In the data rows, 128 means zero.
Every row belongs to one group in each of 2 separate groupings. Only the weakest grouping, the one that moves the rows least, is given.
The table, row by row:
[ 68 125 101 181 219 123 165  97 175 102 117 166 144 106 193 153 171  98
 167  62 145   0 161 157 171  68 175 153  96 186 167 165 110 152  63 143
  81 117  90  65 121 106 151 107 177 154 179 173]
[149 109 106 113  76 115 147 164 132 131  96 151  98  73  96 141  93 149
  63 192 210 165 109  98 106 100  80  97 155 153 201  69 142 159 215  56
 187  81 153 169  67 148 116 110 152 132 148  95]
[180  88 162 153  36  47 126   0  53 134  21 178  92 136  90  58 155 198
 143 154  65  61  82 113 186 154  93  42 142 113  80 178 135 140 162 175
 124  90 152 112 150  87  92  92  84 164 124 106]
[173  86 145 190 136  32 143  49  77 158 103 142 115 159 130 103  82 163
 129 157  99 114  79  84 185 147  63  91 135  95  75 127 149   7 132 150
  95 170 112  79 117 142  82  88  54 172  61 129]
[180  77 176 137  42  47 135   0  66 139  38 172  79 141  80  66 138 190
 135 145  46  54  83 115 193 158  82  31 126 121  62 169 122 148 173 179
 138 101 155 112 150  93  93 110  91 180 123  99]
[179  88 159 135  44  49 140   0  64 134  36 173  81 126  98  63 160 199
 127 144  46  52  78 114 193 144  59  38 144 132  73 156 117 151 140 180
 129  87 156 113 135 115  78 103  85 173 113 109]
[ 71 141  71 130 206  86 126 193 100 187 177  41 131 164 120 211  59 124
  94 172 174 241 206 134 118  97  42 144 125 107 154  77 144 125 196 139
 105 133  88  95 153 176 126 103  53 143  65 149]
[ 42 107 150  68 105 131 127 148 170  75  91 228 128  95 124 132 189  78
  96  89 159  38 167 144 109  67 174  81  66 139 138 148  65 213  95 109
  87  69 120  99 116 108 114 124 195 141 180 148]
[101 151 103  80 116 115 118 128  87 162  95  83 101 136 104 147 115 135
 107 171 117 179 188 137 131 107  53 105 146 128 166 108 129 220 209 163
 150  65 125 119 183 135 127 118  92 170 133 139]
[124 134 162 141 125 255 126 239 199  92 192 113 174 141 151  84 128 121
 150  94 146 160  70 127  49 197 217 176 142  93 105 115 144  65  35  88
 126 215 159 169  98 143 146 192 143  22 145 125]
[147 124 152  94  83 223  88 144 200  75  97 141 172 119 123  72 124  86
 124 134 165 134  97 104  58 160 249 121 142 128 170 144 108 138  69  93
 151 131 190 172 131 154 161 193 147  69 149 102]
[195  89 165 144  40  44 134   0  58 145  36 180  88 127  98  69 138 182
 133 148  59  54  83  96 189 154  66  43 125 112  65 172 112 134 171 181
 139  95 153 115 147  97  91 106  89 185 110 110]
[ 81 152  87 127 207  94 126 200 105 185 167  44 130 159 117 194  68 118
 102 155 174 225 214 144 113  81  49 149 136  83 141  75 158 122 190 129
 123 148  85  81 154 176 135  97  55 158  70 168]
[101 153 102  69 112 119 109 140  82 158  88  74 104 126  85 148 121 139
 104 165 111 168 195 152 132 107  55 110 137 110 152 128 136 222 212 150
 154  74 131 136 187 140 128 134 112 161 115 131]
[187 130 114 193 192 228  99 117 197 100 127 113 150 139 180  98  93  86
 192  88 145 110  80 143 105 141 243 204 168 185 184 158 167  89  37 113
 142 179 172 131 134 158 196 162 157  80 159 114]
[ 86 149  99  77 105 106 117 132  86 166  93  83  97 141  79 146 110 138
 114 159 112 179 189 155 135 105  68  99 163 129 157 118 119 220 214 154
 149  76 131 133 181 146 149 130  93 171 120 142]
[166  84 150 189 158  36 141  55  78 156 111 142 127 160 129 118  83 174
 132 149 115 119  95  97 182 141  66  93 130  84  61 124 151  37 138 159
 102 169 126  63 107 143  87  67  52 161  56 125]
[139 107 108 123  83 112 137 170 145 126  98 147 116  72  91 144  95 140
  71 193 199 165 107 105 115 119  82 101 151 147 202  69 150 147 202  56
 199  90 153 179  58 139 103 103 164 145 142  82]
[150 114 156  99  86 220  78 153 194  69 107 139 142 127 118  85 128  87
 127 124 172 144  86 124  70 158 251 120 134 118 177 159 125 139  58 104
 135 142 195 173 133 158 155 190 159  74 143  97]
[ 39 107 143  68 124 115 140 142 172  70  89 206 139 102 131 144 182  86
 115  94 171  43 153 139 117  76 175  91  49 143 129 155  67 212  97 116
  93  79 123 101 130 126 120 132 185 140 188 142]
[ 78 155 104  73  87 105 119 141  78 162  90  71 104 132  82 149 113 144
 110 162 115 180 195 139 134 116  58 120 167 128 152 117 125 224 220 159
 150  77 134 124 187 142 147 124  92 171 119 145]
[184 137 114 204 186 228 110 113 195 106 120 103 156 139 184 107  85  94
 183  89 160 104  84 125 120 163 240 203 161 169 190 147 171  85  29 119
 127 185 178 139 137 148 189 174 156  94 151 110]
[ 39 111 153  87 129 130 132 137 162  85  79 211 133 102 133 142 192  83
 107  88 158  47 148 136 109  79 175  91  57 126 136 162  81 202  88 101
  94  68 121 100 118 117 118 125 187 143 167 148]
[161 113 170 178  84  73 164  58  62 155 127 150 121 131 109  77 156 217
 157 112  24  85  70 117 182 197  51 100 117  99  19 136 136  54 145 165
 110 169 109 105 117  97  64 113  74 123  94 138]
[ 59 170 106 127 145 133 139 206  92 176 179  67 117 131 105 155 139 175
 119 137  80 195 182 152 110 143  42 153 122 103  92 103 142 144 195 140
 137 149  91 129 158 135 109 129  96 112 111 153]
[ 99 145  97  86 106 123 119 126  91 167  95  82 112 133  97 153 122 148
  97 169 106 178 198 146 137  99  54 105 145 131 161 139 123 217 217 158
 147  62 129 125 177 150 138 118  84 163 126 149]
[ 87 164 101  78  98 116 124 146  79 157  96  74  94 137  93 151 127 140
 112 156 111 168 198 152 135 104  68 103 133 122 154 131 126 218 220 155
 158  64 133 137 187 150 130 131  97 162 117 142]
[183  93 168 156  49  47 147   0  51 136  30 175  98 137  84  54 158 188
 137 145  37  61  76 109 182 170  88  55 136 126  84 173 127 138 167 175
 122  96 151 121 141 110  93  93  92 178 113 104]
[164 102 171 194  86  76 158  47  63 162 133 155 117 142 104  75 146 229
 155 118  17  73  80 117 190 198  58 109 128 105  31 153 133  60 139 173
 104 168 118 100 107  93  65  97  79 141 107 115]
[231 124 134 254 144  57 153   0  59 172  51 141 103 130 152  93 129 202
 196 115  38   0  75 146 236 142  74 118 151 167 100 176 167  76 145 206
 116 133 140  76 152  97 114  76  98 203 118 117]
[122 144 166 143 114 253 106 231 190  92 189 110 173 141 146  98 110 105
 150 104 127 163  87 136  49 207 234 171 132 104 117 115 139  58  33  85
 122 197 155 179 102 126 129 174 144  24 135 121]
[219 156 119  65 159 192  91 151 195 100 201 117 163 133 199 139 115  27
 108 115 190 194 127 104  89  95 247 217 145 160 149 128 121  62  30 118
 131 148 125 180 147 138 204 171 217  79 139  99]
[163 184  63  47 167  81 111 121  84 186 189  56  93 138 150 213 114  85
  94 149 116 228 242 162 152  38  92 191 141 161 135  98 119 153 192 174
 147  90  63 128 188 120 168 125 147 167  98 139]
[124 143 166 139 121 255 112 246 203  85 201 120 180 149 157 104 121 117
 144  87 150 173  66 120  55 205 226 168 122 108 124 113 138  72  31  87
 123 221 162 172 104 148 138 190 152  24 135 119]
[131 145 169 138 129 242  98 239 205  93 195 117 160 135 153  95 131 110
 145  88 149 161  71 140  42 206 232 170 127  95 113 113 143  62  29  83
 129 212 164 163  96 149 144 178 141   7 119 116]
[ 24 129 156 123 162 142 168 204 180  97 192 176 146 117 147 159 211 122
 123  55 137  76 153 149 115 124 155 133  50 113  84 150  76 124  58  98
  85 137  91 103  73  99  95 126 177  93 163 179]
[156 119 179 198  95  63 147  58  55 172 129 150 111 134 103  76 157 230
 167 109  17  78  51 121 171 200  55  95 121  95  14 143 133  63 144 168
 122 174 111 100 105  96  62 102  59 125  97 133]
[180 128 113 208 186 221 100 109 200  84 107 119 158 144 178  93 100  96
 183  94 158  89  75 150 119 151 253 188 176 173 196 144 179  82  40 113
 138 185 180 147 130 139 188 177 153  98 147 111]
[ 41 105 156  72 116 114 129 156 176  82  91 202 127 107 140 141 196  77
 108 100 176  43 164 129 118  78 167  71  51 139 137 166  74 214  87  96
  90  61 120  94 110  98 124 126 197 135 181 147]
[128 134 158 149 127 243 100 234 217  98 195 103 171 148 142  82 121 111
 156  93 126 164  64 136  48 203 227 167 136  85 123 124 138  51  28  79
 123 209 152 172 105 127 137 176 141  21 128 119]
[ 88 140 104  76 107 119 115 137  75 164 112  74 107 143  82 133 126 145
 108 154 110 169 199 152 130 106  64 105 146 127 157 122 122 220 228 150
 142  82 134 135 180 149 133 125  96 170 122 131]
[145 119 162  93  70 228  80 159 183  80 103 132 156 125 125  77 127  83
 126 131 168 129  75 110  73 156 253 113 143 110 165 142 114 148  61  90
 135 135 208 172 132 158 174 176 155  74 159 117]
[ 86 150 105  83 113 100 107 142  82 157  88  79 118 144  91 144 124 141
 109 151 101 168 186 147 122 104  59  98 147 130 157 118 125 225 215 153
 144  71 136 130 191 136 133 120  95 166 131 139]
[ 34 105 127 125 207 110 145 207 186  93 164 171 156 116 161 193 133  51
  92 102 216 111 174 115 100  70 155 132  48 105 122 128  94  93  47  77
  38 149  71  81  92 141  99 112 162 121 125 171]
[130 103 133 153 181 194  83 219 202  93 175 106 179 155 167 125  59  68
 115 144 237 205  97 103  44 133 233 167 128 100 156 101 152  54  42  66
 111 223 156 152 100 189 139 168 121  68 110 110]
[135 115 105 119  83 121 132 163 132 132  69 142  96  86  87 145  89 140
  62 193 197 167  95  90 109  98  77  98 162 142 210  81 143 151 215  65
 203  82 138 159  62 136 109 102 162 157 136  87]
[125 129 159 149 125 244 126 228 196  89 203 112 177 129 139 101 128 118
 153 109 143 146  73 122  48 216 240 172 128 101 130 123 131  77  32  81
 132 223 169 163 103 131 142 188 148  29 123 136]
[ 39 104 153  67 115 117 139 149 167  85 107 207 144  99 125 141 198  82
 101  91 180  49 159 123 115  65 178  84  63 139 126 169  66 209  93 104
  89  78 121  99 121 104 116 133 194 133 172 151]
[ 78 136  75 125 206  87 124 199 107 200 169  50 129 165 129 198  60 115
  82 161 159 223 200 141 111  85  42 139 134  92 148  90 160 119 189 147
 120 145  95  83 152 162 121  96  51 167  73 147]
[147 116 159 104  95 228  86 152 187  78 110 132 154 133 126  77 120  81
 128 148 168 144  88 112  67 166 243 124 134 122 169 137 115 145  61  95
 144 144 202 176 143 158 144 184 162  79 142 105]
[120 131 170 141 130 253 121 236 188  96 199 112 170 130 156 104 132 112
 154  97 150 166  75 129  48 196 212 171 125 110 114 117 140  77  45  80
 135 212 161 181  96 145 154 179 140  34 124 113]
[152  98 165 194  90  67 159  51  65 150 146 141 112 145 117  77 153 225
 163 113   8  74  65 123 178 210  50  98 122 100  26 127 123  66 134 162
 107 154 123 114 107  99  67  97  75 120  96 138]
[ 73 176 107 122 147 147 149 210  83 183 202  54 115 143  95 175 135 159
 140 128  81 203 180 162 126 145  39 158 140 115 115 117 156 129 190 129
 138 145 110 137 136 138 119 116  73 118  99 159]
[ 94 145  99  77  92 113 102 140  83 166 101  80  95 135  73 146 114 136
 105 161 117 171 200 148 126 106  66 101 140 137 161 113 138 225 227 170
 153  75 128 138 187 143 141 130  90 180 117 137]
[184  86 166 147  40  43 144   0  53 143  43 180  94 126  90  76 142 195
 141 153  36  71  81 117 192 153  78  40 148 127  69 174 117 135 169 176
 131  90 165 113 136 108  89 109  78 184 117 110]
[135 172  54 181 205 104 135  92  88 180 125  55  94 142 143 163 108 147
 173 113  83 130 188 183 174  89  67 188 170 185 191 122 172 170 189 183
 145 113 103  93 180 134 170 103  88 192 113 155]
[142 113 159 104  89 225  83 157 183  58  98 133 146 126 127  88 113  82
 126 133 162 132  90 113  53 150 252 127 130 130 171 140 132 153  63 110
 144 140 184 176 136 152 160 190 148  73 154 105]
[133 109 151 151 185 198  81 225 223  89 169 101 183 155 161 122  59  67
 105 128 237 204  95 106  47 154 228 169 133  90 156  94 150  43  35  72
 112 209 164 132  98 189 161 178 128  63 105 112]
[ 52 106 142  79 111 123 142 132 176  75  89 203 148 110 137 146 208  88
 114  98 173  56 164 128 112  78 184  78  62 145 138 158  73 208  95  99
  94  76 125 105 115 104 112 124 189 143 173 147]
[132 167  46 184 196 119 136 104  86 188 120  53 118 151 138 168 107 168
 167 125 103 126 193 175 172  92  70 188 186 173 172 136 190 172 196 200
 136 111 102  93 166 134 180 109  85 182 130 164]
[219 139  62  99 157  79 129 167 123 143 188 130 107  71 173 199  74  76
  74 165 220 224 138 104 142  54  98 191 151 173 180  63 136  91 179  64
 190 103  85 178  71 114 147 101 216 153 144  83]
[110 140 163 145 122 250 116 233 190  93 191 113 169 137 140  98 113 108
 142 108 136 161  87 127  53 214 233 174 132  93 120 116 142  60  24  86
 128 220 159 176  90 141 144 173 157  26 140 123]
[130 136 116 171 113 139 165 243 133 131 189 120 129  80 111 154 102 172
  94 150 166 188  82 112  98 151  72 160 140 102 152  41 167  75 183  36
 186 164 115 168  32 123  80  98 157  82 146 107]
[ 69 162 113 124 155 139 146 217  81 185 185  57 114 123 103 159 130 176
 136 122  75 194 173 159 123 148  45 157 136 105 103 100 132 134 202 147
 123 152 100 123 149 127 103 116  84 113 106 159]
[123 172  56 186 194 105 143  95  80 186 121  66 110 160 143 165 106 144
 175 133  96 123 182 184 182  83  68 166 164 181 190 125 166 170 199 187
 141 119 103  91 168 136 158 120  93 187 127 147]
[ 72 115 102 168 225 122 172 108 163 102 123 172 150 106 192 163 177  89
 177  59 141   0 160 151 163  55 169 162  83 186 162 167 120 156  76 131
  71 120 106  62 117 109 156 101 193 156 182 172]
[ 75 155 118  85 106 106 114 121  87 169  97  83  97 139  97 146 120 132
 119 167 112 168 193 140 122 105  73 100 137 125 158 132 112 226 215 147
 141  62 125 132 183 143 129 131  95 170 118 140]
Some new rows, each followed by its group:
[186 142 107 195 185 223 106 120 207 103 120 115 166 139 180 105  97  90
 179 102 143  89  79 147 114 155 247 185 173 167 194 145 163  81  36 119
 153 187 172 154 134 141 195 162 150 101 147 112] Qo
[128 145 175 143 134 252 116 236 204  91 194 102 167 136 153 100 133 119
 152  99 130 158  78 138  50 213 235 179 133 106 117 124 149  57  42  83
 137 209 167 172  97 139 144 177 151  25 124 138] Ui
[128 137 116 166 127 142 170 242 137 142 191 119 132  89  98 148 111 161
  91 151 177 184  76 112 101 170  55 146 145 111 148  45 160  70 170  43
 197 165 108 165  21 124  85 100 138  88 123 104] Ui
[159 116 165 186  97  68 158  51  68 169 140 140 113 142  95  83 154 223
 156 117  15  80  66 118 180 217  57  91 116  83  29 146 142  69 153 161
 108 165 116  99 103  87  67  99  80 129  96 136] Ui
[189  83 156 143  46  51 141   0  52 138  45 179  93 125  89  67 153 193
 137 154  43  66  80 115 186 159  76  38 162 134  83 169 135 134 168 166
 132  95 148 110 147  99  93 102  71 181 117 104] FC
[ 43 108 142  72 115 128 156 140 170  83  92 206 140 103 116 136 198  95
 106 104 153  45 166 121 109  64 173  77  56 138 135 155  65 210 102 107
  91  67 112 117 122 112 127 127 187 136 182 139] FC
[141 176  66 186 204 107 140  87  75 186 128  47 116 152 141 168  96 148
 179 125  98 130 198 174 184  83  72 189 163 173 177 129 165 167 193 180
 144 107  90  92 171 149 161  98  83 180 130 160] Qo
[167  92 139 190 145  34 138  49  83 137 107 145 116 153 122 115  87 156
 128 152 112 118  92 110 190 139  71  89 131  86  61 121 152  34 136 161
  91 172 110  66 113 134  73  86  51 162  72 136] Xy
[ 72 127  99 181 213 119 153  89 171  97 115 171 142 106 179 160 173  92
 164  60 155   0 160 159 167  70 178 156  84 188 166 170 102 152  53 144
  75  99  98  80 118 107 147  97 192 158 174 156] Qo
[ 80 112 102 175 207 119 152 101 168 111 135 183 139 106 178 155 160  93
 161  71 147   2 153 151 167  58 177 152  90 182 176 166 119 154  72 130
  83 106  93  74 115 109 142 105 186 157 179 167] Qo
[174  84 149 199 138  20 129  46  77 149 105 143 107 152 125 111  98 178
 130 157  96 117  82  90 194 136  63  85 129  90  58 113 152  28 133 145
  97 158 112  71 104 133  82  78  62 160  70 125] Xy
[ 86 149 109  68 106 105 112 129  80 159  90  88 119 132  80 146 117 148
 108 162 121 175 189 147 132 113  63 101 141 130 165 130 128 221 220 158
 160  49 117 129 169 135 125 122  97 169 123 134] FC
[188 101 164 142  42  43 132   0  56 138  41 172  92 126  82  64 161 192
 140 159  39  54  59  98 190 149  68  37 139 106  67 160 123 139 170 167
 121  93 156 111 138  93  95  96  84 163 120 115] FC
[152 114 152  89  86 217  85 168 183  71  99 140 146 134 125  80 119  91
 129 119 178 146  86 101  70 159 248 124 143 112 164 142 122 145  60  87
 133 138 206 181 139 148 158 201 154  69 154 104] FC
[ 96 143 111  52 186  96 146 139 165  98 188 205 131  95 186 211 187  11
 103  76 200 109 201 135 136   9 191 171  62 171 120 148  59 138  66 129
  90  74  61 111 122  98 151 118 235 133 164 137] Mt
[178  80 137 199 148  33 135  43  88 160 115 134 125 155 126 110  91 180
 134 158 106 111  99  93 182 151  59  97 127  93  56 109 153  33 143 144
  86 168 111  82 111 138  79  71  54 169  66 124] Xy
[249 116 128 116 116  40 136   0  63 154 120 167 101 120 156 123 135 138
 141 134  72 110 113 105 215  91  89 138 139 147  57 145 122  63 132 212
 119 102  74 112 159  94 140  96 138 177 112  92] Mt
[202 157  68 104 167  75 127 154 131 143 187 127  95  74 157 211  93  75
  69 175 225 216 133 104 134  53  95 187 154 174 181  64 143 102 174  72
 184  96  80 168  62 121 137 108 202 138 146  79] Mt
[ 40  99 153  80 118 106 130 153 164  85  86 205 137 105 121 154 193  74
 105  98 172  47 151 126 108  82 165  79  47 131 125 161  72 198  84 115
  90  70 117 115 123 117 118 135 176 149 175 148] FC
[ 57 170 102 123 143 131 143 218  90 185 199  66 125 138 109 159 130 156
 128 127  72 203 177 162 125 153  37 151 138 102 103 101 135 137 198 145
 127 153  98 127 144 128 111 109  86 120  96 167] Ui
[ 82 150 100  77 107 108 115 143  92 169 108  78 102 138  80 152 119 148
 109 169 115 176 182 146 123  95  76  96 140 125 163 128 122 221 207 151
 142  62 121 136 168 136 134 126  90 177 124 146] FC
[124 150 160 137 138 253 123 227 199  91 197 105 178 147 157  96 126 121
 148 108 142 164  84 111  51 201 215 177 128 101 107 115 141  59  44  85
 120 218 159 171 104 139 145 180 145  19 139 124] Ui
[156 126 179 172  91  66 164  48  65 146 131 142 116 128 102  75 159 230
 163 109  13  76  69 116 185 212  67 103 114  93  18 149 129  54 150 163
 104 157 106 106 107  97  75  93  77 125  98 132] Ui
[161 101 160 184  92  71 165  52  65 150 144 149 118 140  98  74 161 219
 172 102   4  81  71 106 186 225  63  93 125  92  19 152 149  65 142 163
 117 165 124 119 103  86  61  95  63 142  93 133] Ui
[128 138 115 167 126 137 169 249 136 154 196 124 130  80 107 164 103 163
  93 155 168 184  68 113 117 166  61 143 146 120 152  50 154  74 173  27
 178 157 112 163  29 114  81 105 141  93 130 113] Ui
[103 145 105  34 175  86 150 128 166  99 182 190 131  97 194 202 190  11
 104  87 204  81 209 123 140  16 190 179  61 174 123 136  47 130  68 120
  99  90  52 105 135  87 152 131 237 136 161 144] Mt
[216 149 118  81 140 183  92 137 204  79 192 121 163 118 207 138 102  27
 127 110 187 192 134 124  88 108 255 215 131 155 143 122 114  76  27 121
 141 147 112 180 150 142 199 191 209  78 138 105] Mt
[ 40 114 137  79 129 124 149 142 166  85  90 201 140  98 137 141 184  72
 111 101 159  41 164 130 112  68 166  69  61 129 132 154  67 216  96 100
  88  69 128 110 117 113 126 121 185 147 186 142] FC
[252 124 133 116 131  23 139   0  64 146 135 159  92 137 174 130 150 134
 132 129  73 112 130 114 228  96  95 135 138 149  55 157 115  87 144 197
 109 103  82 118 156  76 123 105 139 169 101 105] Mt
[201  88 162 137  39  43 129   0  63 128  32 168  85 137  92  46 152 203
 139 145  51  51  81 105 188 148  67  36 144 112  76 160 124 139 159 173
 136  89 158 116 145 107  94 103  82 170 125 112] FC
[210 149 119  67 154 206  76 160 205  90 185 127 156 129 188 144 105  33
 116 106 191 196 143 110  91 103 255 215 141 149 147 124 116  79  24 104
 132 163 126 185 146 144 196 186 206  85 154  97] Mt
[ 81 130 108 174 217 131 159 113 165  89 108 185 145 104 196 159 172  93
 176  52 155   0 160 154 167  60 170 164  89 193 164 167 105 154  66 135
  79 129 105  70 123 109 153  95 179 165 170 164] Qo
[147 118 109 127  68 120 139 162 120 112  92 152 107  71  84 137  85 144
  70 188 215 161  86 102 122 104  71  92 157 137 212  68 147 160 214  56
 199  90 151 164  75 133 113 123 162 148 151 100] FC
[149 189  76  50 182  84 100 120  85 174 194  66 111 148 161 206 116  68
 103 147 132 224 229 156 148  55  80 191 147 153 142 123 116 152 195 188
 149  81  75 125 200 130 172 126 147 170 105 144] Mt
[184  84 165 137  57  58 135   0  72 139  32 180  87 140  84  55 148 199
 142 146  53  53  90 122 180 149  89  39 142 128  73 161 116 147 168 172
 129  86 160 106 143  94 101  91  75 193 121  97] FC
[154 117 150  94  90 228  83 163 182  86  96 137 138 131 127  81 122  92
 131 129 159 153  87 114  59 151 238 122 139 112 168 150 120 148  52  91
 140 125 202 186 136 170 165 201 160  74 151 105] FC
[ 66 170 127 121 143 130 146 198  99 170 184  52 127 148  88 175 134 147
 133 115  78 187 178 165 109 157  25 172 147  99 103  99 142 142 207 143
 131 151  91 121 152 126  99 117  94 117 108 163] Ui
[223 108 136 241 155  40 162   0  63 152  65 136 104 136 143  90 122 195
 203 105  28   0  87 132 236 147  65 100 174 159 102 169 164  80 148 208
 114 128 131  75 141  97 110  85  89 222 121 119] Qo
[ 51 110 151  75 115 125 139 136 179  85  85 197 143 109 127 140 187  86
 112 106 175  38 163 134 116  75 177  80  69 144 123 160  71 201  98 111
  85  66 125 116 124 105 134 128 192 147 178 131] FC
[ 96 139 105  47 196 105 132 116 174  87 182 188 145 107 202 199 182  10
 107  73 199  92 212 136 142  14 182 195  49 170 117 166  54 136  58 123
  99  88  44 106 114  91 165 127 241 144 151 134] Mt
[ 90 145  91  44 170  97 149 131 167  88 183 177 139 102 201 205 182  10
 101  92 191  95 200 132 143  29 199 178  48 172 113 149  70 132  63 138
  99  75  55 112 135  90 170 124 235 156 166 145] Mt
[ 64 147  89 127 205  84 126 199  97 180 169  52 119 157 107 206  59 128
  91 161 175 238 206 140 130  81  46 159 133  97 130  69 168 122 192 136
 105 143  87  89 163 174 129 102  64 144  68 169] Xy
[149  97 162  91  83 219  83 167 196  72 103 131 153 126 126  69 127  87
 135 127 170 146  89 108  60 157 245 130 130 134 171 147 132 149  53 106
 140 114 189 184 128 155 165 187 168  73 143  88] FC
[249 137 130 111 115  24 140   0  59 149 125 163 108 136 154 125 142 121
 138 121  75 105 120 112 220 107 105 129 140 151  55 158 117  80 148 205
 126 100  65 115 162  78 123  85 137 173 113 107] Mt
[147 108 154  85  87 224  79 169 194  80 110 135 147 142 129  84 124  89
 132 129 158 151  96 117  65 162 252 102 147 121 168 130 118 142  48  96
 142 133 196 187 116 157 166 194 147  76 146 100] FC
[185 138 106 193 183 232 105 130 196 103 126 110 174 142 178 105  98  98
 189 101 174  97  89 146 120 156 252 187 164 169 183 149 165  78  28 125
 132 176 172 140 130 136 187 170 154  97 129 117] Qo
[156 115 163 184  86  75 167  56  58 151 134 153 103 148 103  84 157 214
 154 114  20  68  65 118 182 209  57  95 120 102  11 131 134  59 148 167
 110 154 120 116 110  98  54  93  57 118 111 130] Ui
[ 88 141  96  80 112 120 120 138  88 166  96  86 111 132  86 160 124 139
 115 152 113 168 197 140 138 101  53 106 139 134 163 102 116 228 214 157
 152  68 131 124 184 154 144 140  86 157 122 140] FC
[130 111 133 147 191 202  85 215 223  77 164  95 174 145 155 137  44  70
 116 148 227 202 101  96  52 145 242 162 128  95 154  93 151  37  23  81
 120 207 144 140 114 177 167 168 119  50  93 114] Xy
[158 117 163  93  78 232  90 162 185  77  88 141 154 117 134  87 120 104
 134 120 168 132  86 127  58 154 248 116 142 126 167 141 114 143  54  98
 140 147 191 184 132 150 165 185 154  75 155 100] FC
[153 112 189 194  79  75 167  62  67 153 141 152 118 151 108  82 152 206
 168 116   6  79  53 116 184 217  56 102 136  98  20 139 132  62 150 166
 113 172 119 108 108  92  67  86  77 129 101 140] Ui
[180  91 159 130  42  47 140   0  40 127  48 174  82 142  99  57 146 189
 127 170  38  71  83  97 186 150  68  48 143 123  71 163 124 145 169 173
 132  95 149 108 136 110  99 107  84 182 121 112] FC
[123 137 165 139 134 247 108 223 199  85 205  99 171 129 139 100 124 103
 153  90 140 168  77 115  49 209 221 170 132  91 125 116 136  54  33  82
 134 215 163 175  98 144 143 194 138  24 149 122] Ui
[ 97 158  88  79 102 111 117 134  83 166  95  87 106 139  89 151 118 142
 109 172 118 176 194 157 120 111  56 114 137 121 156 137 122 229 228 159
 154  58 133 121 187 143 145 130 100 167 115 152] FC
[186 138 111 195 188 230 104 113 202  95 123 108 148 140 181 100  89  99
 186  88 168  87  71 148 103 142 242 197 148 175 195 140 181  89  30 129
 144 193 169 133 132 144 180 170 152  97 160 117] Qo
[149 116  79 182 177  95 126 229 143 141 152 113 148  90 128 200  31 124
  60 200 255 226 103  89 105  93  68 147 155 100 183  14 173  51 169  25
 163 158 104 133  26 167  89  92 125 120  96 107] Xy
[145 113 106 113  69 110 143 167 137 128  93 150  99  77  97 134  99 142
  75 208 196 153  89  96 114 114  86 104 149 142 210  78 140 166 204  50
 197  86 159 173  59 124 115 105 159 148 143  84] FC
[ 88 155  98  83 108 103 115 133  76 163  96  73 102 144  89 146 128 153
 113 156 107 176 195 153 130  91  61 113 150 132 145 132 131 221 215 155
 150  70 124 131 174 144 139 125  91 160 123 141] FC
[156 115 101 134  85 114 124 175 136 125  92 143 113  68  94 135  93 143
  49 196 207 164  93 101 114 101  81  88 149 165 211  75 129 142 205  42
 212  82 141 172  77 140 105 116 153 157 134  82] FC
[212 161 124  64 157 193  72 151 189  84 197 130 154 132 189 135 105  31
 122 111 179 202 134 115  94 106 249 217 137 169 143 132 116  78  24 119
 131 156 114 183 146 141 201 172 206  78 142  94] Mt
[ 64 165 102 117 150 134 154 207  87 182 201  57 126 142  93 162 134 176
 130 120  87 207 197 160 103 141  43 156 136  92 111 108 141 143 198 149
 134 145  99 130 136 124 108 123  91 121 108 161] Ui
[  7 134 157 114 156 144 170 222 174 100 201 182 164 110 141 149 207 105
 143  61 138  66 151 132  99 134 166 128  52 105  85 133  73 144  70  87
  70 150  93 106  71  99 101 110 168  82 162 167] Ui
[151 108 172 193 100  78 164  56  73 132 136 145 120 132 117  75 158 209
 162 108  14  71  74 108 185 204  71  96 119  98  20 145 141  57 129 153
 109 173 108 109  99  83  72 102  74 124  95 128] Ui
[ 64 147  75 119 197  88 127 197 103 178 168  50 138 173 119 198  68 119
  83 171 176 232 207 135 119  86  50 160 142 101 144  78 147 122 196 141
 118 171  93  94 151 173 128 120  60 152  64 158] Xy
[ 80 151 109  81 100 113 112 138  79 161  95  82 100 130  80 151 120 148
  98 160 107 177 187 151 131 107  46 101 138 138 163 117 123 218 229 161
 140  75 120 138 190 129 134 117  89 176 117 147] FC
[ 64 166 105 130 157 137 146 214  96 188 201  49 118 163  99 161 138 174
 150 142  64 198 182 155 118 158  36 156 137  97 115 101 138 149 207 133
 134 156  90 134 140 124 109 124  88 106 101 158] Ui
